Each path below is one point turned by a fixed rotation once a step. After each direction that follows a path, write how fast that rotation turns it, in degrees a step (0 if it stays still).
Each turn is a multiple of 5 degrees from 10 to 175, or 0.
Each row of a path follows its step; steps can be skipped.
Rotation 1:
step 3: [-10.4 -25.6 -45.0   1.7 -23.4  33.3  10.0  -4.5   7.8  22.3  -4.5   3.7
 -15.8  -9.1  10.4  -3.8  13.7 -17.9  20.1 -11.3 -13.4   8.1  -6.4  -1.4
 -14.4 -10.5  11.4 -29.1  16.0   4.4   6.0 -25.1  -2.3 -10.7 -11.9  14.8
 -17.8 -29.8  24.9  13.5  -2.6 -19.3 -11.9  23.9  18.4  21.2  -6.5   3.0]
step 4: [-11.4  -0.6   1.8 -14.5  -2.4  28.2 -17.2 -10.6  14.0 -23.8  -7.1  -0.5
  -8.1  -6.2  -9.3  -3.4 -13.6 -16.8  16.6 -14.6 -15.8  -5.1  13.9  -7.3
 -21.4   6.0   4.1 -14.9  -3.4  20.4  -3.8   9.6  -1.1 -50.9   9.8  17.2
  17.5  -2.8 -26.2  -4.0  34.1  16.9  -9.9  23.3   7.3 -11.7 -35.3  20.8]
step 8: [  2.8 -33.7  -2.3  -5.1  -2.9  16.4   1.4   9.4   1.1  38.3  10.9  10.3
   6.9 -30.5 -14.7 -16.9  12.0   5.8  31.0 -27.5 -22.9 -22.6  11.5  10.2
   2.4   7.6   8.0  -2.9   0.6 -12.7   3.5   5.3 -17.0 -20.1 -24.2   3.1
  -0.6  15.5 -19.6   2.5   8.5  33.1 -17.9  31.0  22.5  10.4 -19.0  -0.5]
step 12: [  7.6 -32.9   1.9  -0.7  22.7  39.5 -21.6  -6.1  -2.8  21.0 -14.4  10.9
   3.1 -11.9   7.8  -3.3   8.6  25.2  17.7  -1.9 -17.2 -19.9 -23.0   2.3
  -4.9  -7.6  11.8 -46.3  -5.0 -20.2  -8.5  14.8 -14.7  -4.4   8.7  -4.7
  20.3 -16.3  16.3 -24.0 -16.6  -2.9 -15.3  -1.1  28.3  11.9   5.0 -12.3]
step 22: [  3.6  -2.8  -2.6   1.7  26.1 -14.2 -28.6  -5.7  -1.6 -20.9  -9.3  20.2
  27.9 -17.3  -0.4  -7.6  30.5   3.8  20.3   1.6  26.4  -5.1  32.7 -11.4
 -23.4 -11.1   4.0  -9.5  -6.7   3.6 -25.5 -21.5 -19.2 -22.0 -30.2  -2.1
 -28.0  -4.3 -25.5   3.1  10.4   2.6  -3.6  -8.7  10.8 -16.0 -18.7  20.9]
step 26: [ 18.0 -23.4   3.2  -3.0  21.6  -9.4 -26.9 -27.2 -18.3 -12.1  18.7  15.2
  -3.5  -6.4  -0.6   8.2  15.0   7.5  26.5  -9.0  -3.4  11.7  21.2 -17.7
 -21.4  -1.0  20.6 -10.9   2.1   1.4   4.9  -2.1 -27.1  -6.2  -4.0   8.2
   3.0  15.7  29.2  15.7  25.6  24.4   5.9   2.5   9.9   0.3 -38.3 -38.3]
step 27: [ -3.2   9.8  14.9  -8.6   2.2   1.7 -29.7 -21.9 -33.7 -16.7 -17.6  20.5
  20.8  -3.8  -1.5  26.4   5.5  25.4 -19.1   2.8 -29.7   4.7  -2.1  -3.4
 -20.9   6.0 -16.2  13.1 -18.8  -9.0 -16.3 -14.5  -5.3  -5.9 -30.5  -9.5
  10.3   7.9 -41.6  22.0 -15.1   2.6   8.7   8.5  -9.1 -21.2  -3.1 -19.0]
step 28: [ 17.0 -10.3  21.3  35.2 -16.9 -43.2   3.4  40.7 -13.3 -10.1  -4.7   6.0
   0.7   7.0   5.5  -3.3  10.2   6.7 -14.5 -12.6 -13.1  16.1   7.5   3.1
 -15.9 -16.4  11.2   6.4   0.4 -12.1 -20.5  -5.0  13.5  15.1 -26.9 -12.4
 -11.0 -31.5  -5.4  18.3 -15.4 -11.5 -13.0  23.3  29.0   2.7   3.3   1.8]
step 30: [ 26.3  -4.3   4.1  22.9  15.9  11.1  21.3 -28.7 -23.3  -1.4  12.0  -0.4
   4.0 -19.0   3.5  -4.5  -4.6  -0.1   3.0   4.5 -24.8   2.9 -10.5  -7.9
  -9.9 -28.0 -12.0 -10.7  -2.5  13.2   5.9 -13.8 -46.4 -21.2   7.4  25.8
   7.1 -23.0   5.2 -24.5  -2.3  39.3   9.8  18.1  10.9  21.7 -10.4  -7.1]
Directions:
[ -1.8   9.5  -6.4  -2.6   1.6   6.9  -1.8  -6.8   3.1  -5.2  -2.6  -1.2
   3.7  -4.4  -1.8  16.0 -11.8   0.3  -4.9  -2.4   4.3  -8.0  -3.1  -5.1
  -2.7   6.2   1.4   6.1  -9.1   0.3  -6.6  -7.1  -5.1   3.3  -1.1  -6.3
   1.5  -0.8  -0.3   3.2  -4.6  -2.4  -4.8  -1.8  -6.7   6.0   3.7   9.8] : 160
[ -4.1  -9.8  -1.4  -3.4  -1.4  -4.0   4.8   7.0   1.0   4.2  -1.1   1.4
   0.8   4.7  -0.1   2.8  -4.7   2.6  12.1   2.2   3.1  -0.2   3.2   0.6
   3.8   0.6  13.2   5.9  -4.9  -2.5  -1.3   1.5  -1.7  -0.4   1.9  -4.6
 -13.6   3.9   2.7   8.7   2.1  -4.3  -3.1  -3.8  -0.8  16.5  -1.4 -10.1] : 125
[ -0.9  -1.6   4.7  -1.5  -9.5   3.8  -0.3  -4.3  -7.3   1.4   2.3   5.9
  -3.7   1.2   5.8   4.7   3.0  -3.7   4.7   2.2   4.6   3.7  -3.1  -0.2
  -0.6  -6.3  -7.3   1.3  10.6  -8.4 -13.1   7.6   4.2  -0.5   3.4  -7.3
   2.6   4.2   3.1   4.7   7.0  -0.3  -5.5   9.7   1.1   5.9  11.0   8.7] : 85
[-13.9   1.5   1.8  -6.7   4.9 -12.1  12.1  -2.6   4.3   0.7   1.0   8.6
   2.3  -1.9  -1.5  -0.2   2.9   3.4  -5.5   4.0   2.1  -3.1   0.3  -5.9
   5.2   1.2   2.6 -17.3  -4.5  -4.5  -6.2  -1.0  -1.1  -6.7   0.4   7.8
   0.2   1.4   4.9  -2.2  -2.9  -2.2   5.1   5.7  -0.4   2.4   3.5   5.6] : 35
[ 4.6 -1.5  0.5 -4.9 -5.5 -1.5 -4.2 -1.7 12.7 11.5  9.3  0.1  0.8 -6.4
  2.0 -4.3  3.0  0.1  5.6 10.9  1.0 -4.1 -5.9 -0.5 -4.1 -4.3 -4.6 -2.8
 -6.2  4.2  4.7 -7.1 -7.8  9.4 10.7  3.1  6.0 -8.5  4.4  6.4  1.0  2.9
 -3.3  1.0  1.1  3.1  6.0 -1.9] : 80
[ -4.6   0.4  -8.7   6.5  -5.7  -2.4   8.3  -0.2   1.5  -9.5   6.1   0.4
  -7.0   5.2   3.2   0.0  -4.8   5.1 -10.6   6.2 -13.1  -0.7   2.0   5.2
 -14.6  -6.0   1.2  -0.1   3.0   3.8   3.1  -2.8  -3.4  -6.4  -5.0   2.1
   1.5   2.7   0.9   8.1   6.4   6.0  -3.9  -0.4  -1.4   4.6   4.5  -2.7] : 10
